The same turns and mirrors carry the whole set onto itself and the rows of a family onto each other. Which other rows belong to the same family as each row named below? List them in the order they appear above.
These 40 rows form 5 families of 8 rows each.
j211: [  0   1  -8  17  -1  -6  10  -2  -6   0  -4 -14  17  -5   6  -9   2  22
 -16 -14   7   2  -7 -23  -4  -2   5 -10  11 -14  -5 -10  15  -2   0   7
  10  14  10   2   0  -7]
j2: [ -9  -3  -2   9  -5  -5 -14  -5 -11  11  11  -2   8 -14 -14   8  -7  14
 -18 -22  -3  21  12   3  -8  11  10   7   0 -13  12  -9  -3   9 -14  -9
   4  18   3   4   1   0]
j725: [  3  18  -5  14  -1  -1  -5   0   0  16  21   4  -7   3 -14   7   3  -6
 -15 -13  -6  12   5  17  -4  -4   7   4  -8  -7   6  -7  -5   0  -6  -6
  -4   9   2 -10 -16 -13]
j597: [ -4   1   0  25   2  -6   8   0  -4  -5  -1 -16  14  -3   7 -12   3  17
 -18 -18   0   1  -7 -16  -3   0   6  -4  10  -4   4  -6  19   0   3   9
   8   9  10   5   5  -6]
j641: [ 12   3  -4  14  -4   5  -5  -3 -14   3   1 -11 -13 -16  -5  11  -1  -5
  -1  -5  15  -1  -4  22 -11 -14  -3 -14   5  -5  10 -12  18  -2  10  -5
  -4  12  -6 -11  14   0]
j61: [ 16  20  -1  14 -13 -11  14  -3 -13   1  17  -2  13  -3   5   0  -2   4
 -13   3   8   9  -9  -1  -4   8   6  -5  11 -13   5   7  -1 -10  -6  -4
   5  12   4 -20   9 -12]
j718: [ 15   5   4   3 -12   0 -15   2  -1   4   4  -3   7  -4  -2   2  -6   5
  -1 -10   2  -4  -6   9  14   8   8  -5  13 -13   0  -6   9  -2   1 -18
  -2  26   1   1  17  12]
j555: [  7   5  -5  12  -1  -1   2  -8 -14   4   3  -9 -15 -14 -11   8   6  -1
  -3  -7  10 -13  -6  15  -6 -13   1 -23   3  -1   9 -13  21 -10   4  -3
  -5   4  -2  -1  11   0]
j568: [ 13  13  -2  13   2   5  -3  -3 -16   8   7 -14 -12  -9  -5  14  -2  -2
  -1  -4  13 -12  -6  14  -7  -8  -3 -18   7   5  10 -15  22  -7   7   3
  -1  11  -3  -2   9   2]
j447: [  1   6  -2   4  -5  -1 -10  -3  12  -1  -3   4  -5 -14   4  15   3   0
 -15  -7  10   2 -13   7   1  -9  -3  16   3   3   5 -18  13   6   6   4
  12  18  12   3 -12 -14]
j873: [ -2   9 -17  21  -9   1   6   2 -23  17  -3 -16   0 -24 -14  16  -2  14
  -4  -3  -7  -8   9 -13 -16   9   7  -5   6  -6   6  -1   1   5  -5  -8
   3   2   6  -9  -6   1]
j747: [  0   3  -9   2  -3   2 -13  -6   7   3  -7  -4 -10  -9  -2  12   4   6
 -19  -1  13   2 -11   2   4  -9   3   9   3  -2  10 -20  23  10   3   2
   5  13   9  14 -13  -9]
j185: [ 22  16  -6  15 -11  -2  10   2 -11   8  21  -6   7   0   5   2  -4  10
 -13   1   9   7 -10  -2   1  15   0   1   9 -19   5   3   1  -9  -5  -1
  -7  11  -3 -19  11 -14]
j205: [ 14   8  -5  10  -1   5   0  -7 -16   4   0 -12 -17 -11  -9  10   0   1
  -7   5  16  -7  -5  16  -6  -9  -2 -20   2  -4   6 -16  24  -2   8  -3
  -2   1   0   0   9  -6]
j548: [  1   3 -11  30   2  -6  10   6   1  -2   1 -15  19  -2   5  -9   6  21
 -21 -10   3   2  -7 -12  -8   2  10   1  15 -16   1  -8  16  -1  -1   0
   6   9  10   1  -3   0]
j460: [ 12  -2   0   8 -12   1 -10   7  -1  10   6   1   2  -8  -5  -5  -3   1
  -4 -18   6  -8  -2   7  15   7   3  -5  14 -17  -2  -1  10  -2   3 -11
   6  30  -4  -5  15  11]
j323: [ -5   3 -13  21 -11   3   0  -1 -27  22  -5 -21  -5 -19  -1  20   2  11
 -11  -4   1  -2   4 -14 -13   4  -4  -6  13  -2  10   4   5   4  -4 -11
   6   3   6 -12 -11  -6]
j804: [ -3   3 -15  20  -7   1   8  -5 -26  18  -9 -17  -4 -17 -12  15   4  13
 -16  -5  -7   0   8 -13 -21   0  -3  -4  10  -8  10   3   2   1   3  -9
   0  -2   4  -5  -7  -8]
j309: [ -1   0  -3  25   0  -1   2   1  -5   2  -6 -13  21  -1   7  -8   1  25
 -17 -14   7  -5  -1 -16  -6   1   3  -5  13 -11   5  -3  20   4   4   6
   8   6  10   6  -3  -8]
j462: [-10  -5  -6  14  -8  -2 -14  -8 -15  11   7  -4   4 -18 -17   5  -7  16
 -24 -25   4  17   6   1  -8   6   8  17   2 -12   8  -2  -1  10 -10  -5
   4  17   4  -6   1   7]
j97: [-17  -3  -2  14   0   5 -12  -9 -15  13   6  -4   7 -22 -17  12  -7  16
 -14 -20  -1  16   3   2 -12   8   4   6   7 -12  10 -13   4   8 -15  -8
   0  24   2  -4  -2   6]
j435: [ 14   7  -5  13  -4  -5   3 -13  -9   4   5 -11  -9 -11 -15  15  -2   0
   4  -2  23  -5  -4   9  -8  -9  -9 -18   4  -6   8 -13  22  -1   9   1
   0   6   4  -1  12   1]
j585: [  6  16  -4  19  -7   1   0   0   7  18  16   2  -6  -3  -6  12   7 -11
 -19 -19  -9  10   3  13  -3  -2   5   2  -3  -4  -2  -4  -3  -2   0  -8
  -4  12   3 -11 -20  -8]
j457: [ 17   3  -3   2 -14   1 -14   7  -5   4   9  -2   9  -4  -6  -2 -10   2
 -13 -11  12  -6  -4   6  17   8   0   0  14 -23   2  -7  10   1   1 -12
   2  27  -3  -3  14   9]
j975: [ -1  16  -4  19  -4  -1  -8  -7   7  14  23  -2  -2   1  -3   9   7  -6
 -10 -14   0  13   2  12  -1 -10   3   1  -2  -8   1 -17  -8   3  -4  -7
 -10   8  -7  -9 -16  -7]
j99: [ -1  14  -7  20   4   2   5  -1  -1  16  16   0 -11  -4  -6   6   3  -1
 -19  -8  -7   9  -4  16  -4 -10   6   6  -4  -7  -3 -13  -4   4  -2  -2
   0  15   2 -12 -25 -10]
j684: [  0  13  -8  14  -2   1   2  -1   4  18  20   2 -13  -5  -4  11   7  -7
 -18 -14  -3   6  -1  19  -5   3   7  10  -6  -9   0  -8   1   3  -7  -5
  -5   5  -5 -11 -19  -5]
j81: [ -3   1  -4  12  -2   0 -10   2   4   5 -10  -4  -8  -4   1  14  12   0
 -17  -6  13  -3  -7   9   5  -4  -3  17   5   4   9 -19  21   9   0  -2
   6  19  11  11 -15 -12]
j606: [ 10   3   0   5 -17  -3 -14   0  -1   7  10  -1   4  -8  -7   2  -3   2
  -1 -10   3  -9  -4   8  17   7 -10   4  15 -20   2 -11   5   6   3 -15
  -1  19  -7  -2  17   6]
j594: [ 18  17  -9  16  -7  -6  15  -3 -11   3  23  -8   5  -2   3   0   1   9
 -17   3   6  10 -15   1  -5  12  -2   5   7 -11   6   3   2 -12 -11  -2
   2  12   3 -15  15  -7]
j530: [ -1   7 -13  19  -7   2   5   0 -24  20  -3 -19   3 -15  -4  14   1  15
 -12  -7   1  -6  13 -14 -17   4  -3 -11   5  -1  12   0   8   9   2  -4
   2  -3   4 -11 -13  -6]
j52: [ -8  -4  -8  12  -3  -6 -11  -6 -17   5   8  -6   5 -19 -14  13  -5  11
 -16 -17   3  22   5   0  -4   6  11  11   4  -8  10  -2  -2   7 -22 -11
   2  21   4   3   3   5]
j453: [-11  -5   1  20  -9  -5 -12  -8 -13   9  12 -13   9 -12 -16   8 -13  11
 -20 -14   3  19   6  -1  -7   6  14   1  -1 -15  14 -13  -6   2 -13  -6
   2  21   2  -2  -2   8]
j164: [ -5   5 -10  14  -6   2  -8 -12  12   5 -11  -1  -2 -11  -6  14   9   5
 -21   5  17   7  -2   4   4  -9  -4  12   4   0   8 -18  18   3   4   2
   4  15   5   7 -11 -11]
j614: [  2   0  -8   7  -7   7  -6  -8   7   7  -8  -5  -6  -6  -1  17  10   1
 -22  -2  10  -1 -16  -1   6  -8   0  13   7   3   3 -17  16  11   3  -5
   9  19  11   8 -15  -7]
j12: [ 12  17  -1  15 -10  -8  16   5  -6  -4  17  -3   9   1   6   4   7   7
  -9   3   9   5 -14  -6  -6  13  -1   2  11 -12   9   1   2  -9   2   1
  -8   9   7 -18  11 -11]
j695: [  5   1  -5  28   1 -12   5   3   1   2   1 -18  14   0  10  -7  -5  19
  -4 -11   4  -4  -5 -16  -5   1  -2  -6   6 -14   1  -3  17   3   3   7
   9   7   9   9  -6  -2]
j116: [ 11   0  -3   4 -19  -7 -13  13 -10   1   2  -5   2 -10  -7  -2  -4   2
  -4  -8   6 -12  -7   7   9   1   2  -5  18 -19   5  -3   5   0   7 -10
  -1  25   4   3  15  13]
j103: [ -5   4 -15  27  -6   1   0   2 -18  18 -10 -24  -2 -20  -2  12  -2  14
 -13   3  -6  -2  16  -7 -10   5  -6  -5   1  -3  10  -2   3   4   3  -7
  -1   3  -4  -4 -12  -1]
j937: [ 11  10   0  21 -17 -12  13  -1  -9   7  17  -6   6   0  -3   2  -7  10
 -13   7   5   3 -11  -4   4  15   0   8   3 -21  12   1   0 -12  -5   1
   3  11   4 -18   6 -13]

Same family as j718: j211, j61, j568, j804, j462, j684, j81
Same family as j614: j597, j555, j460, j323, j585, j594, j52
Same family as j447: j641, j873, j548, j97, j99, j12, j116

The same turns and mirrors carry the whole set onto itself and the rows of a family onto each other. Which other rows belong to the same family as each row named below? List them in the order they appear above.
These 32 rows form 4 families of 8 rows each.
j558: [ 13 -18  -9   9  11  -4  -3   8  -3  -1]
j634: [ 21   5   5  11  -2 -12 -11  12  21   5]
j666: [ 4 -6 -5 17  9 -1 -3  1 14 -2]
j941: [ 28  -9   0   6 -22 -21  -7  10   0  -1]
j316: [ 20   3   7   4  -8 -11 -11   8  21   1]
j228: [ 16 -14  -5   9   9   0  -7   8  -4   2]
j886: [ 28 -16  -2   3 -22 -15  -2  11  -4  -2]
j101: [  1 -13 -10  19 -20 -10   9  -3  12   0]
j731: [ 26 -14  -1   1 -22 -20  -1   9   2  -4]
j627: [ 31   0   4   2  -3 -13 -12  12   6   3]
j392: [ 11 -23 -13  12  -4 -10   8   7  -5  -1]
j691: [  9 -25 -12   5  -9 -11   7   1  -3  -5]
j474: [ 30  -7   2   0  -4 -12 -12  16   2   3]
j269: [  1 -13 -11  15  -7 -11   9  -3  16  -2]
j777: [ 27 -13  -1   2 -25 -18   0  11   2   0]
j121: [ 29  -7   6   3  -3 -14 -12  14   1   0]
j861: [ 21   4   8  11  -3 -16 -10   7  20   2]
j10: [ 16  -6  -1  11 -27 -14   1   3  20   2]
j95: [ 10 -21 -13  12 -14  -9   6   1  -8  -6]
j959: [ 17  -4   0  11 -23 -18  -1   6  20   2]
j550: [ 28  -6   4   6   0  -6 -12  15   3   2]
j39: [ 17 -17  -7  10   9  -1  -4   4  -5  -3]
j317: [  2 -13 -11  19 -11 -10   7  -5  14  -3]
j172: [ 11 -15  -8  10  11  -3   3   6  -1   1]
j231: [18  3  4 16 -6 -8 -9  9 23  3]
j654: [ 4 -2 -3 20  5 -3 -2  4 18  3]
j490: [ 19  -2   1  10 -22 -20   1   2  18  -2]
j962: [ 13 -23  -9   7 -13  -7   5   5 -10  -1]
j84: [  1 -21 -10  17  -9 -10  10   0  11  -4]
j952: [ 19  -7   2   9 -26 -19  -8   6  16   0]
j569: [ 5 -8 -9 16 11 -4  0  2 14  1]
j528: [  3 -12  -5  12   6  -1   5   2  16  -2]

Same family as j952: j941, j316, j627, j392, j172, j84, j528

The same turns and mirrors carry the whole set onto itself and the rows of a family onto each other. Which other rows belong to the same family as each row named below? List them in the order they appear above.
These 15 rows form 5 families of 3 rows each.
j665: [ 13  -5 -11 -10   5   3  -2  13  -1  -3   9 -22  15  -8   3  -6   9  -8]
j229: [ 4 -1  6 -5  6  7  8 13  3  2  9  8 -8  3 16  7 22 12]
j554: [-1 -3  2 -6  7  5 -3 12  6 11  1  7 -8  5 10  7 23 12]
j910: [ -3  -1  -1   2   0  12  -8  -4   3 -19   0   2  -5 -14   3  -4 -11  11]
j799: [ 10  -5 -11  -3   2   4  -3  18  -6  -7   7 -14  17  -9   7  -5   6 -15]
j388: [  7  -8 -11   1   4  11 -15   7  -3  -2   1 -19  14  -7   5  -6   7 -13]
j28: [ -2  -3  -1 -10   3   5  12   5  13   2  -1  11  -6  -9  10   9  27   5]
j933: [ 3  3  2 -6 -1  0 11 14  4  0  3  9 -4  1 16  5 26  6]
j538: [  3  -8 -10  -1  13   9  -7  22  -2   4   4 -13  15 -15   6  -6   9 -11]
j788: [ -3   0 -12   2   7  16  -7  -6   4 -14   0   2  -7 -16  -3   4  -7  12]
j348: [ 3  5 -5 -7 11 -3  6 11  8  6  3  6  2 -6 11 12 27 11]
j709: [  1  -6  -2  11   5   8  -8  -6   5 -17   5  -1 -11  -8 -11  -1  -1   5]
j398: [ 10 -13 -10 -12   7   3  -7   7  -6   1   7 -18  13 -12  -2   3  11 -13]
j19: [  1   4  -5   8  -1  11  -2   0   0 -24   3   5 -10  -8  -2  -2  -8   7]
j778: [  4  -7  -4   2   1  11  -3  -5   4 -14  -1   6 -20 -12  -3   8  -8   5]

Same family as j348: j388, j778
Same family as j398: j554, j788
Same family as j933: j799, j19
Same family as j709: j28, j538

The same turns and mirrors carry the whole set onto itself and the rows of a family onto each other. Which other rows belong to the same family as each row named below? List them in the order they appear above.
These 28 rows form 7 families of 4 rows each.
j653: [-16   8  -7  -9  -5  -3  -3 -13 -13]
j34: [ -5 -10   6  -3 -13  -8 -16  -4   0]
j304: [  1  -1   8  -3 -10 -10 -16  -1   7]
j514: [-17 -13   1 -11   8  -3   2 -11   0]
j106: [  1   9   2 -18  15   7   2  -1 -14]
j570: [ -9   6   7   2 -17   3  -7 -10   1]
j632: [-16  -2  -5 -19  -4   5   2  -8  -8]
j218: [ -5   1   3  -3  19  -3  -4   2 -17]
j682: [  3 -12   7 -11  -9  -5  -8  -7   5]
j518: [16 11  7 -1  4  3 -6  3 -3]
j521: [ -3  -4  11  -8 -16   9  -5  -4   3]
j144: [13  4 12 -8  3 13 -5  3 -1]
j707: [-21   1  -3 -10  -4  -1   0 -11  -3]
j588: [-22  -4   5  -9  -8  -1  -3 -14  -1]
j999: [-12   6   0   2  11  -4   2   0 -19]
j616: [ -5  10  -7  -9  14   4   4  -2 -18]
j915: [-22  -4   3  -4  -1  -7  -6  -8   1]
j303: [ 16  11   8  -5   9   0  -7   1 -11]
j322: [ 11   0  12   4   3  -2 -14   5  -9]
j599: [  6  -2  13  -5 -12   0 -12  -5   7]
j436: [-20  -8   0  -8   4  -7  -9  -6  -9]
j401: [-12   7  -1 -11  12   1   3  -7 -21]
j422: [ 13   8   4   0   2  -6  -9   7 -14]
j644: [  1  19  -2 -10  13  -2  -5  -6 -11]
j945: [  0  -1   8  -4 -13  -1 -10  -4   9]
j727: [ -2  -3   5  -3  18   5   5  -3 -16]
j498: [  8  15  12   2   2   2 -10  -2   2]
j362: [18 -6  6 -2  0  2 -3  3 -9]

Same family as j144: j106, j632, j521
Same family as j588: j303, j599, j401
Same family as j498: j653, j570, j644
Same family as j682: j514, j727, j362
Same family as j304: j999, j915, j422

